Each path below is one point turned by a fixed rotation once a step. After each direction that follows a path, write how fast that rotation turns it, in degrees per step (0 if it stays still).
Each turn is a multiple of 5 degrees from 10 to 175, or 0.
Each row of a path follows its step; steps can be skipped.
Rotation 1:
step 0: [-17  -8  -5 -11  -9   9   7  17  -7   1 -31  19 -26  12   1 -11  14 -30
   2  -7  22  23  12  -3 -27 -22 -19  29  27  50 -13   3 -12 -37  -1  40
  15 -11  -4  29 -37  -4  47  -3  14   6  28  14  25   4]
step 1: [-12  12  -2 -30 -36  32  -8 -31 -27   9  28  26   9  37 -12 -16  21   6
  -8  11  21   1  -8  -4  27 -20  -7  19 -11  16  22  10  34 -12 -19 -17
   1  -3  15 -25  40 -35  16   9 -13  45  16   2   6 -26]
step 2: [  1  35  40 -31 -27  -1  30 -12  41  41   6 -19   2 -17  19  -3   3  13
 -44  19 -12  25  -1   4  10 -24  12  10   3  11 -19   9 -10 -22  -3  14
  29 -48  -8  -1   0  -3 -26 -20  21  -6  15 -21 -15   0]
step 3: [-15  27  11 -35   5  14  24   9  12   5  -8 -13  27 -23  23 -21   8   1
  45 -31  22  45 -13 -27  12  -3 -32 -19  11   0  -2  -5 -16  13   6   4
  -1  29 -12  13  -8  -9  21  -8   5  41 -29 -30  20 -31]
step 4: [ 25  -8  -4 -25  20  12   3  17 -30  21   3  -9  32 -48 -31   1   3  40
 -27  13   1   4 -36   2   9  18  23  13   6 -32  -6 -23   9  19 -26 -11
  30  12  -6 -10  22 -29 -36  16 -12   1  -4  13  10 -33]
step 5: [ 11  18 -19  42  24 -41  11  42  11   4  26 -16  -7 -41  25   7  28  10
  -6 -23 -17   7  10  20  -5  18 -18 -14  20   0 -25  -3  20  -7  -6 -11
  -5 -11   2  -8   9  32 -30 -17  44   6 -27 -32  -7  -8]
step 7: [  8 -44 -19  -2   5 -33 -18  25 -19   6  12 -14   2 -30 -13  28   4   4
   9  26   8 -16  18  28 -33 -10  -2  29  45   0  18  21  53  -4 -16   7
 -11  10 -16  -7  14  -6   7   8 -24 -15  21  16 -13  38]
step 8: [-19  24 -27  35   2  -2   7  -6 -19  -7   6   9 -24  26   9  34  36 -47
  -6  -3   3  -9  19  -7  12 -15  -5  15  29  10 -15  37 -39 -15 -27   7
  -4  -1  27 -23   6  19  11 -25  32  11  15  39  -9  18]
step 9: [ 12  -8  17   0  -3   0  20 -34  14  16   6   8  10  24  -8   5   8 -29
   2  -9  15  -8  21 -27  -3 -40  24 -15   9  21  26  22  34 -14  27   0
   8 -10  -3   1 -20 -37  34  43   5  -4  52  14  37  -9]
step 10: [-38   3  13 -10 -56  23 -26 -35 -26  23  31 -40  -3 -28   0 -12 -22   0
 -11  20   4  27 -15 -14  11 -29  -5  44  11   0   7  35  10 -20  14   5
  11   5  -1 -15   8  15  24 -27  -5   0   3  -9  -4   6]
Speeds:
[ 3 -6  2  1 -3 -7 13 -3  1 -2 -4  8 -1 -2 -7 -7  6 -4 -3 -4  0 -5  3 15
 14 -5  6 -3 -3 -1  4  5 -2  2 -2  1  6  2  7 -8  5  6 -9 -7  9  3 -1 -4
 -9  5] | 115
[  1   8  11  -1   7  -1   6   4   0   3  -5   4   4  -1  -4   1 -11  -7
   2   0  -8  -4  -2   7  -5 -10  -1  10   3  -4   3  -6  -3   1  -3  -8
   2 -11   9   2   3  12  -1   4  -7   1   4   5  12  -2] | 160
[ -8   2  -8   4  -4   7  -6  -2   0   1   0   4   1  -7  -4   2   7 -15
  -1   4   2   0   7  -3   2 -11   3 -11  -6   4   6  -2   8  -4  -7  10
   3  -9  -2   5   0   9   2   3  -9  -3  -3   9  -3   2] | 40
[ -7  -3 -11  -4   9  -4   0   1  -3   5  10   7  -5   7  -3   1  -3  -7
   9   2  -2  -8   7   1  -8  -4   3   7   4   0   2  -2   3   0   6  -9
   2   3   4   5  -6  -5   2  -7   9  -9   2   8 -13   0] | 40
[  5   4  -3  10   1   1  -6  -5  -6   1   1   2  -5   7   0  -3   8  -2
 -15  -8  -3  -2  -2  -2  -1  -3  -1  -2  -5   5  -8  -3  10   0  -3 -11
  -2  -6   7   3   7  -3  -2  10  15  -2   2  -1   5  -9] | 95
[  1  12   2   3  11  -3   0  -2  14  -9  -7   2  -9  -7   3  -9  -3 -10
  -1   0  11  -3   3  -4  -2  -2   9   1   3   5   1   8  -5  -3   6  -5
   3   2  -9   3   5  -4   1   4  -2  -4  -3  -7   0  -4] | 115
